In the rows, zero is written as 128.
One turn moves every row onto another: examples first, then more rows asked:
kuf: [135 145 116 107 139 133 100 151 142 129 159 115 136 124 167 126 164 128
 135  91  79 140]
Rim: [157 137 124  99 111 148 146 117 162 113 152 168 108 157 145 163 155 125
 145 102  95 104]
Nore: [114 127 127 110 114 139 129 113 129 160 149 146 205 121 130 136 109 106
 120  93 100 112]
Rol: [127 130 121 123 120 110 123 128 134  83 136 142 143 127 128 143 131 131
 132 197 170 144]
Kiv: [120 122 156 120  78 121 143 120 111 128 149 169 105 144 137 102 157 149
 164 133 160 122]
kof: [106 151 129 150 148 136 131 113 145 200 145 118  88 141 120 144 136 123
 137 138 132 123]
las: [ 87 111 143  78 104 143 162 135 102 141 115 162 108 143 117 108 126  96
 119 138 164 118]
nuze: [ 97 150  93 153 126 124 158 169 151 113 152 120 126 112 136 110  74 125
 110 117 127 118]
mup: [138 102 107 128 126 143 144 111 102  84 106 119  99 123 161 129 150 169
 135 118 150 158]
pizo: [166 126 121 150 125  88 122 110 134 165 145 143  91 134 126 141 101  96
 106 148 149 152]
demig: [122 119 118 126 130 116 122 134 149 106  77 117 133 144 159  98  88 146
 108 104 133  97]
Meb: [130 106 160  87 113 150 141 114 121 123  93 113  93 115 128 135 164 112
 102 111 135 184]
Vuki: [122 144 100 128 150 152 120  62 119 141 162 112 154 135 126 163 117  92
 108 106 118 120]
Nek: [106 133 135  83 120 136 131 123 133  52 143 133 120 139 128 127 129  80
  99 146 140 153]
fip: [112 130 142 162 115 133 149  79 130 145 141 113 145 109 119 126  96 109
 101  63 116 131]

las turns into Meb
Rim turns into demig
Now these:
kof turns into kuf
Vuki turns into Nore
mup turns into Rol

One turn moves every row onto another: examples first, then more rows asked:
gebuk: [ 94 149 143 125  97 193 121 118 131  98 189 112 116 106  68]
vas: [ 92 175 129 146 113 113 106 140 162 147  93  92 119  96 132]
rog: [ 98 126 143 118 109 201 129 131 144  97 177  99  82 116  85]
firan: [ 93 165 144 139 126 118  92  92 147 145  91  79 121 107 119]
mape: [144 116 144 166 111 123 102 109 143 119 145 132 107  81 138]
sefi: [115 188 143 134 139 130 110 130 125 153  82  85 105 107 128]
zab: [150 177 128 176 115 147 147 134 134 137 126 141  88 102 145]
mepit: [ 89 175 137 122 114 219 135 110 141  99 158  80 106 116  83]
vaket: [107 197 131 160 112 132 128 142 124 152 135 132 106 117 160]
vov: [ 92 172 129 122  92 208 124 121 135 124 171  98  94 108  62]
tise: [ 82 156 141 108 116 205 133 125 126 110 169  90  81 135  91]
Zazo: [142 140 138 183 103 125 100 132 127 130 138 136 117  86 147]
Dedet: [103 138 143 114 118 205 109 122 149  90 160  74 100  92  78]
netik: [114 196 126 168 109 147 112 130 110 165 108 111 106 111 151]
bemeg: [128 136 148 154 117 108  97 158 142 130 144 128 109  81 148]
vekuz: [ 86 153 148 105 107 192 100 123 125 112 166  86 110 102  59]
mep: [108 152 151 122 120 213 122 119 123  91 186  97  98 107  97]
nani: [ 75 138 145 108 110 190 126 117 151  93 156  80  99 129  79]
losab: [104 158 140 157 114 113  87 121 141 135  93  91 139  93 129]
tesel: [131 136 159 153 130 104 111 122 146 100 120 120 133  94 132]
Fonot: [124 192 132 162 117 155 127 106 109 166 132 124  81 117 152]

mape turns into Fonot
bemeg turns into vaket
sefi turns into tesel
Now these:
Dedet turns into mep
rog turns into tise
gebuk turns into vov
netik turns into losab

One turn moves every row onto another: examples first, then more rows asked:
Kodif: [149 121 115  79 147 124  95 162 144 153 122  79 130 127 174 149 108 134
 101]
gesa: [135 103 106  86 145 126  87 164 159 107 125  67 134 117 168 146 122 113
 123]
Vozi: [117 149  90 133 151 109 125 155 187 108  96 137 157  93 120 141 109 158
 156]
Paked: [113 129 117 139 141 116 124  86 158 103 116 147 194 120  98 147 132 132
 128]
diti: [115 121 145 119 172 147 173 155 174 107 166 133 151 117 161 139 131 142
 121]
sono: [125 131 153 118 141 121 172 167 164 130 155 161 145 118 168 139 115 143
 104]
gozut: [ 99 123 128 166 130 104 113  90 153 110 118 150 184 131 106 145 132 119
 107]
Sen: [147 113  96 117 121 116 102 183 154 141 134 104  81 128 149 145 108 103
 132]
Kirod: [139 113  91 110 152 145 104 182 140 154 129  98  83 147 142 132 129 118
 110]
Kevig: [129 135 130 144 147 117 131  71 153 137 107 136 188 125 103 149 121 128
 123]
Piga: [121 108 145 116 155 128 158 149 197 149  89 123 154 109 157 118 126  72
 109]
Mifo: [133 116 128 118 129 101  83 160 156 152 137  78 117 124 189 159 100 117
 100]
tiref: [120 137 144 168 132 108 127  78 145 135 121 146 177 135 113 151 121 127
 107]
tesi: [121 128 114 118 125  96 101 110 174 107 149 135 154 131  70 133 141  91
 125]
muf: [123 111  92 143 132 148 122 123 145  94 121 118 138 133 169 112 152  90
  64]
pibo: [117 108  78 113 148 125  95 184 156 157 140 107  87 134 143 142 119 133
 112]
ruz: [136 104  91 123 143 129 106 169 164 139 144  82  80 126 147 149 113 105
 146]
dor: [130 156 155 201 148 133 133 144 150 128 106 114 126 138 143 136 124 122
 120]
Sugaf: [131 116 104 169 140 139 140  93 164 130 165  93 125 119 188 146 119 111
  95]
bal: [105 103 112 114 148 117  73 174 151 119 147  80 123 131 180 150 125 129
  91]
Tiv: [134 142 114 100 147 111 120  96 164 145 151 130 157 134  70 138 134 128
 119]
dip: [130 120  63 118 144 119 136  98 181 170 133 119 147  96 171 138 104 138
  86]
fem: [104 146 118 169 132 111 111 176 161  94  86 151 145 126 126 121 135 125
 110]
lani: [ 85  97 131 137 155 104 143 152 214 149 115 131 152  97 158 127 121  87
 105]
Rir: [125 153 120 162 178 135 138 124 180 167  96 102 140 113 129 144 108 154
 141]
Ros: [114 139 136 145 131 103 104 110 152 131 168 140 140 155  83 133 148 108
  93]
nozen: [140 141 140 138 131  99 119  86 171 162 154 116 140 139  84 143 125  96
 119]
Dofos: [154 125  68 100 108 121 135 128 162  92 125 141 153  98 164 130 116 114
 102]

tesi turns into Tiv
Kirod turns into Sen
fem turns into Vozi
Now these:
diti turns into Piga
Mifo turns into bal
muf turns into Dofos
Paked turns into Kevig

One turn moves every row onto another: examples first, then more rows asked:
tif: [159 117 128 125 135 108 135 145  94 147 166  83 122 101 156 124 109  68]
venad: [ 67 151 119 114 147 104 146 173  67 130 158 117 119 130 160 158 104  89]
gusip: [ 84 139 137  93 134 119 140 136 118 133 116  90 194 151 101 171 124  90]
puvan: [138 174 162 124 154 101  99 178 153 145 131 135 143 143 147 157 135  97]
mip: [128 117 105 100 143 126 144 131 128 162 141 149  70 134 119 164  86 129]
sok: [106 109 162 105 123 144 106 138 146 113 171 141 141 126 124 180 110 146]
bef: [132  84 143 111 133 153 143 172 149 172 128  82 129 121 146 148 109 111]
luze: [146 145 129 101  97  75 131 130 127 155 135 161 132 164 119 130 139 111]
rovod: [ 83 132 119  67 126 108 151 140 120 116 116  88 119 135 189 145 102 105]
Dabov: [153 130 121 119 127 111 134 166 130 152 171 142  74 133 165 130 100 119]
Gul: [147  99 128  82  75 132 127 162 107 112 135 125 155 106 117 138 139  99]
meze: [169 132 131 109 123 109 115 143 147 144 118 139 187 133 106 148 112  85]
vabep: [104 167 127  97 150  85 123 127 111 100 134 154 156 111 139 153 106 129]
tig: [126 136 107 138 143 105 122 140 124 124 129 112  82 147 141 182 109 143]
pumiz: [106 126 160 122 167 109  82 173 137 165 123 115 123 130 110 135 102 113]
reki: [ 85 136 148  85 132 126 130 136  93 157  93 116  77 130 138 133 141  97]
tega: [108 131 115  75 104 156 152 143  95 157 172 169 136 145 136 172  87  73]
Mivot: [125 150 132  60 105 120 113 146 104 134 136 170 110 126 129 118 145  92]
futu: [ 90 118 115  79 168 116 141 174  76 104 125 119 144 110 116 177  88  97]
Kabi: [ 78 167 139 116 121  88 141 167 135 144 110  88 151 177 144 144 118 111]
Gete: [113 126 131  96 161 130 101 170 112 152 105 117 135  94 117 177  67 113]
moz: [126 156 128  91 122 104 147 123 114 186 133  90  87 150 146 142  87  68]
pib: [100 134 132 107  96 106 139 136 145 147 169  76 146 141 173 156  94  60]
zak: [ 99 129 140 106 132 126 134 131 114 150 178 170 125 156 169 193 124  69]
razo: [105 153 151 112 132 122  89 181 117 119 140  82 149 102 130 147  66 113]
zegal: [136 110 165 101 100 156 147 200 126 140 142 120 161 112 150 159 136  81]
nilod: [136 111 157 124 134 148 111 193 127 141 160 133 138 155 112 141 157 103]
Fet: [101 160 103  60 127 117 146 186 131 135 118 142 139 171 146 147 132  92]
zonul: [107 116 134 109 167 122 113 110 114 116 122 154 122 120 109 153  69 125]
lutu: [ 92 134 140  96 133 104 170 145 114 142 187 117 186 132 106 125 120 106]
mugin: [152 122 123 120 132 115 142 156 170 142 184 109 132 126 155 151 146 103]
labak: [106 116 151 141 113 122 128 137  89 149 200  95 104 139 107 169 100  99]
tobo: [ 73 135 121  76 125 130  96 164 133 151 106 119 102 143 177 149 121  88]
fis: [132 148 110  85  91 130 177 134 107 121 161 124 148 148 171 182 108  74]
Los: [119  95 152 111  96 130 128 134  89 141 100  76 122 103 124 155 116  88]
Ruper: [111 140 108  88 130 124 163 157  84 148 133 113 187 124  85 155  96 115]
bovug: [112 107 143  92 131 170 123 144  94 148 174 157 112 153 133 155  89 141]
mifu: [110 163 162  83 112  99 105 119 136 118 109 140 139 184 112 156 119 102]
per: [132 141 124 119 125 111 148 115 120 147 122  55 119 107 114 133 118  85]
Fam: [131 134 125  84 129 121 149 147  47 141 186 116 138 140 105 171  93 101]

nilod turns into tif
Fam turns into futu
pib turns into Kabi
Now these:
tig turns into zak
Ruper turns into Gete
labak turns into venad
moz turns into Fet
Gul turns into Los
tobo turns into luze
gusip turns into pumiz

One turn moves every row onto another: examples first, then more rows asked:
Zov: [140 145 139 152 141  71 156 131 119 118 171  98  92  93 180 136 121  81
 186 133 137 166]
Tomom: [143 132 140 142 122  70 141 140  98 122 162  81  83  88 163 154 123  92
 192 135 132 168]
Kibat: [ 78 117 150 120 125 132 146  85 127 141 201 126 135  74 150 108 107 107
 115 185 111 101]
Doset: [146 133 129 140 117  57 121 123 101 136 172  90  65  66 164 169 135  96
 182 140 121 177]
vasu: [137 148 131 146 141  58 128 102 108 140 189  97  58  72 181 156 131 101
 178 137 125 171]
Mif: [112 129 129 129 112 135 164 113 138 139 173 113 139  73 140  90 112  45
  91 184 143 132]
zev: [ 94 105 115 125 153 101 104  76 131 167 208 134  97  47 123 142 136 125
 114 184  97 124]
rereg: [155 131 113 130  97  63 121 122 106 136 171  71  66  74 156 165 145  72
 163 131 143 180]
riso: [125  98 109 127  84 110 156  93 129 150 181 128 108  52 111 154 164  79
  77 203 112 148]
nito: [140 152 123 129 133  77 122 143 104 135 165  94  60  68 176 151 132  88
 163 121 113 184]
kezel: [100 119 128 113  97 135 159  90 144 138 190 118 139  65 146 101 118  66
  88 180 133 114]
mubob: [ 85 100 121 117 129 116 125  70 145 154 213 138 114  47 138 139 135 121
 112 179  99 108]
rusit: [ 88 106 119 139 128 118 113  93 144 126 205 134  95  52 119 174 165 115
 104 187  96 126]
dunu: [111 130 109 134  88 127 132  93 152 127 190 117 100  54 126 152 169  58
  64 187 126 139]
borum: [142 148 110 124 123  77 106 143 103 140 169  80  60  71 166 145 138  79
 153 115 128 177]
meros: [151 132 123 135 100  69 135 144 105 124 165  67  89  91 157 146 126  66
 172 128 149 169]
tuv: [122 106  87 116 115 110 124  90 164 162 192 119 109  45 119 130 153  64
  75 176 136 135]
sofir: [ 68 122 158 143 136 136 126 105 112 115 197 113 119  94 129 134 134 118
 122 183 101 105]
vizik: [ 91 143 150 135  95 146 147 106 114 115 186  97 124  92 134 116 138  61
  84 188 131 121]
kol: [109 105  98 106  98 121 133  77 164 152 202 127 118  43 133 132 143  81
  81 180 122 121]
Rufol: [147 140 109 137 121  60 140 135 131 126 173  75  93  98 166 135 132  59
 157 122 159 164]
mesi: [145 142 102 130 122  51 115 104 122 145 191  77  63  77 165 156 146  76
 153 124 151 168]
gimag: [105  76 122 134 122 104 143 100 123 146 187 137 113  64 106 163 153 125
 114 197  91 126]
sepo: [140 142 113 122 128  81 118 157 109 131 162  77  74  84 166 140 134  72
 156 111 131 173]
subep: [137 146 125 131 134  85 128 157 108 122 158  93  74  76 173 142 128  80
 167 115 120 173]
mupi: [ 87 126 162 135 152 131 148  99 108 147 190 127 125  76 147 101 104 107
 129 190 105 116]
Tib: [114 117 140 124  80 124 166  97  92 144 175 103 127  84 119 119 136  65
  79 198 125 130]
zisil: [ 91  92 152 130 115 118 153 104  86 144 188 111 131 100 112 130 126 115
 117 192 104 112]

tuv turns into Mif
borum turns into sepo
Now these:
kol turns into kezel
vasu turns into mesi
zisil turns into gimag
rusit turns into dunu
Tomom turns into Doset

